The rows of T fall into 3 groups, which share some directions, and each row is roughly a mix of its group's hidden directions, except some rows that fit no group.
T (110 x 11):
[[-14 -17  21 -21  25 -11  -2   3 -16  -8   4]
 [-19   6   1 -27   8 -18 -17 -10 -12 -16  15]
 [ -8  -2 -13 -13  -9   9   8 -14 -33 -18 -15]
 [  1  -6  24   1   2   9  -7   4  33  12 -22]
 [  2 -15   5   7 -23 -17 -18 -10 -13  -2 -27]
 [ 11   0  -6  21  -4  -4 -37   4  12  18  -7]
 [  3  -7 -12  24 -26  10   5   8  16  21 -11]
 [  0  -6 -29   1   2  -7 -21 -33   4  -3  -1]
 [ 19   3 -25   0  -1  -8  -9 -10 -34  -3   8]
 [-17 -13 -30  -9  11  -6  -9 -28   1   2   2]
 [ 20 -13  -9   2  27  -9  -1 -24   1 -10 -19]
 [ 23   9  15  16 -10  16   9  26  13   9  -7]
 [-16   9   1 -19 -25  16   2  18 -17  17   7]
 [  6  10   5   3  22   4  -9  10  31  13  21]
 [-10  -5  16   2 -34 -22  -1  15 -12  -6   0]
 [  6  18  10   8 -16 -20  15   0 -20  25  -5]
 [ -2 -15   9 -24   1   9  23  -5 -12 -24 -14]
 [-10  11  -7 -18  20  18  19   4  11  -5  25]
 [  0 -29  -8 -18  12  -1  27  11   8  11   6]
 [  7   0 -14  12 -10  -5 -13 -18 -37  -8   7]
 [-11 -16 -13 -26   7  -5 -26 -23  -4   1   0]
 [-10  -4  -5 -37  11  13   1 -21  12 -10   2]
 [ -5  14   6  16 -15 -17 -17 -15 -20 -23   0]
 [  5  21  13  -2 -14   5  -6  28  16  22  -3]
 [ 15  15 -12 -13  11  13  19 -20   8 -13 -21]
 [ 15  -1  33   0  10  18  13  24   0   2   1]
 [  6  25   0 -19  15   3   8 -20  26   2  -9]
 [  4  21   6  -3 -12  -3 -21  31  17   1 -11]
 [ -1  10 -17   8  -8  -6 -28   2  22  19 -16]
 [ -4 -13  -6  -7  17  -7  30 -25 -13  -7  13]
 [-16  17  -9   7 -32  15   6   7  -5  10  17]
 [-12 -12 -36   1   2   4  -7 -26  -7  10  -2]
 [  2  16   3   7 -20  -1 -23  28  13  16  -4]
 [  6  11 -21 -21  11 -11  24   9   6  19  13]
 [  3  21  -5  20  18  11   2  23   4   4  24]
 [ -2  -6  -9 -32   8  15  26  -4   7   1 -18]
 [-20 -27  10   6 -15 -11 -23  11 -11   3  11]
 [  1  10   8  -1 -21  -4 -19  31  17  10 -13]
 [ -8  16  -9   8  23  -1   9  17  -8  -4 -32]
 [-11 -17  -5  -8  -6   1  25  -4 -29 -15  15]
 [ 24  10 -22  17 -20   9  -2  -1   8  12 -18]
 [  2  14  22  25  -6 -16 -17  -2 -13 -16  14]
 [-17  16  -5  15 -11 -18 -24  13   7 -21   3]
 [ 11  14  31  -2   4   1  20  22  14  -9  -1]
 [-27 -13  19 -18  15 -12  -6  10 -12  -6  15]
 [  1  12   2  22 -13 -15 -35   0  -6 -14  -2]
 [ -9 -19  11 -24   2   0  35   7   0 -10  -1]
 [ -6  17   1 -13  14   8  17  10   0  14  34]
 [-12   9 -16 -17   7  13 -26   4 -16  10  22]
 [-12  26  -6   0 -18  -7 -18  17  21   7 -13]
 [ -4   1 -19  -5  10  21 -27  10  -8  18  19]
 [-24  -6   9  21 -11 -12 -15  13 -22  10  11]
 [  2 -13  18  20 -24  -1 -26   5   4  13 -11]
 [ -5  -1   5  18  15   3 -10  23  21   7  27]
 [  0  12  16  -8 -11  -2  -6   9  30  16 -25]
 [-13 -31  -4  -3   2  10 -29  -3 -12 -14   1]
 [ 12   2   6  12 -16 -16  -2 -16  20  19  25]
 [-19  -3  28 -19  -1  -6  10  -2 -21 -15  13]
 [-18  18  -5  -4 -31  16   7   4  -8   7  19]
 [-17   5 -16 -17  -6   8 -26  11 -14  16  16]
 [ 14 -11 -10   5   9   2  10 -22 -30  11  18]
 [ 13   6   8  28   7  -7  25  11   9  22   3]
 [-16 -28  -8  -7  12  19 -21  -2  -9 -16   7]
 [ 10  10   0  25  -2   5 -36   9   8  13   3]
 [-12  19  19 -13 -12   4  14  31  -6   3  10]
 [ -4  -9  -1  16 -26 -12  -8  -3 -20 -15 -26]
 [ 17  15  21   5 -23   5   5  29   0   4  -7]
 [  6  23  -6  -5  28  18  12   5  -1  12  22]
 [ -3   4   2 -20 -14  -9 -23 -24  -1  -7 -25]
 [ 12 -11  22   4   8 -13  25 -12   7 -16 -20]
 [-12  -6  -4  12 -16  -6 -17 -12 -17 -18 -29]
 [  4   8 -28   2  -1  -6   1  -9 -34  -6  18]
 [ -1  30   9  15  -4  -2 -13 -13  18  24  -4]
 [  4  11 -18  -1   1  13 -35   5 -13   9  19]
 [-15   4  -7  24 -17  -2 -27  21   7   1  10]
 [-18  19  10  22 -12 -14 -18   8   2 -18  13]
 [ 16   9 -10 -19  16  14  21 -22   5  -5 -16]
 [ 10 -30   8   4  25 -15  -7 -11   8  -7 -17]
 [-22  -7  12 -24  17 -12 -17  -2  -6 -10  20]
 [ 28  11  -8  -7  13  11  31  -9   1   3 -10]
 [  9   5 -25   2   7  -5  -2 -16 -33 -11  14]
 [  2 -27   2 -13  11  -7  29 -10 -16 -14   7]
 [-15 -17 -11 -13   9  -9  31 -15  -8 -13   9]
 [ -1 -19   1  19 -15  -9 -27  -2 -12  -9 -22]
 [-15 -27   8   2 -18 -10 -27  12  -8  -3  10]
 [ -6  19  15  21 -19   2  -5  12  -9  15  24]
 [  1   7   9  20  -9 -14 -26   8 -15 -25   8]
 [ -5  -3  -5 -18  27  19 -23 -10  16  -5   9]
 [-11   2 -16  -4  -7  23 -21  12 -12  21  19]
 [ 18  26 -10 -12  15  12  18 -12  15  -7 -10]
 [-18 -16   2  21  -6  -2 -30  17  -9  -7  11]
 [ -2  11   8   1   4  -4  30  15  18  14  24]
 [ -6 -14 -12 -20  15  -6  33 -19  -4  -2   1]
 [-25 -12  10  -6 -26 -19  -5 -12 -13  -1 -13]
 [ 11   4 -12 -12  24  20  -4 -25   3  -8 -18]
 [ 10  24  -7   7 -23  13  20  12  18   9  -7]
 [-14 -12 -29  -5  11  -8 -27 -16  -2   7   6]
 [ 14  -4 -18  23  28 -12 -15 -13   6  -8   1]
 [ -7  15   8 -18  20   3   4   7 -32  -9  16]
 [ 34  10  -2   7 -15  13  13  -7   5   1 -22]
 [  1 -24  -7 -22   4  12   5 -15  18 -23 -12]
 [ -3  -1  20  -4   4   7   0  12  38  12 -16]
 [  7 -11 -17  15  24 -25  -6 -16   3 -10 -13]
 [-13  -9   1 -13 -19 -10  -1 -24   1 -15 -28]
 [  6  -1  12  14 -11 -24  22  -3  15 -13 -21]
 [  3   8  15   1  38   1  -1 -17   6  19   5]
 [-14  18  -6  -1 -16  11   2  25 -22  14  14]
 [ 13   9 -29  19 -22  -1 -17 -12  -3   5  -7]
 [  6  15  -1  15   7   3 -15  29  13   1  26]
 [-24  14   3  -6  -8   5  -9   8  16  -2  34]]

Here is one row of each group, with its name. Which group are the others in?
[-14 -15   5 -15  -6  -5 -37  -9  14  -9  -3]  N
[  9  -1  14 -22  -7   2  30  -9 -25  -4  -3]  B
[-23  -2  10 -29  13  -1 -12  -5  -9  -8  24]  X

[-10  18   4  -7 -28  17  23  13 -11   9   4]  X
[ -5  -8  18 -35 -14 -10  -7   6 -14   1 -16]  X
[  2   8   0 -21   2   3  17  12  29  -4  25]  N
[ -7  -7 -36  -6  -8  -2 -12 -26  -5   8  -9]  X
[-15   9  16  16 -18 -25   2  16   6  17  11]  N
[ -1  -6  20   1  -8 -20  28  -6  13 -15 -18]  X
[  6  11   2  11  -7  -3 -33  29  14  -2  -4]  B
[-23  26  -1  13 -22   3 -10   0 -14 -15   8]  B
[ 28  11  -1   6 -24   5  -1   0  23   4 -20]  X
[ -6   0  -6  -8 -10  13 -29  21 -16  20  11]  X
[ -7 -19   4  14 -14 -11  -5 -16 -19   0 -30]  N
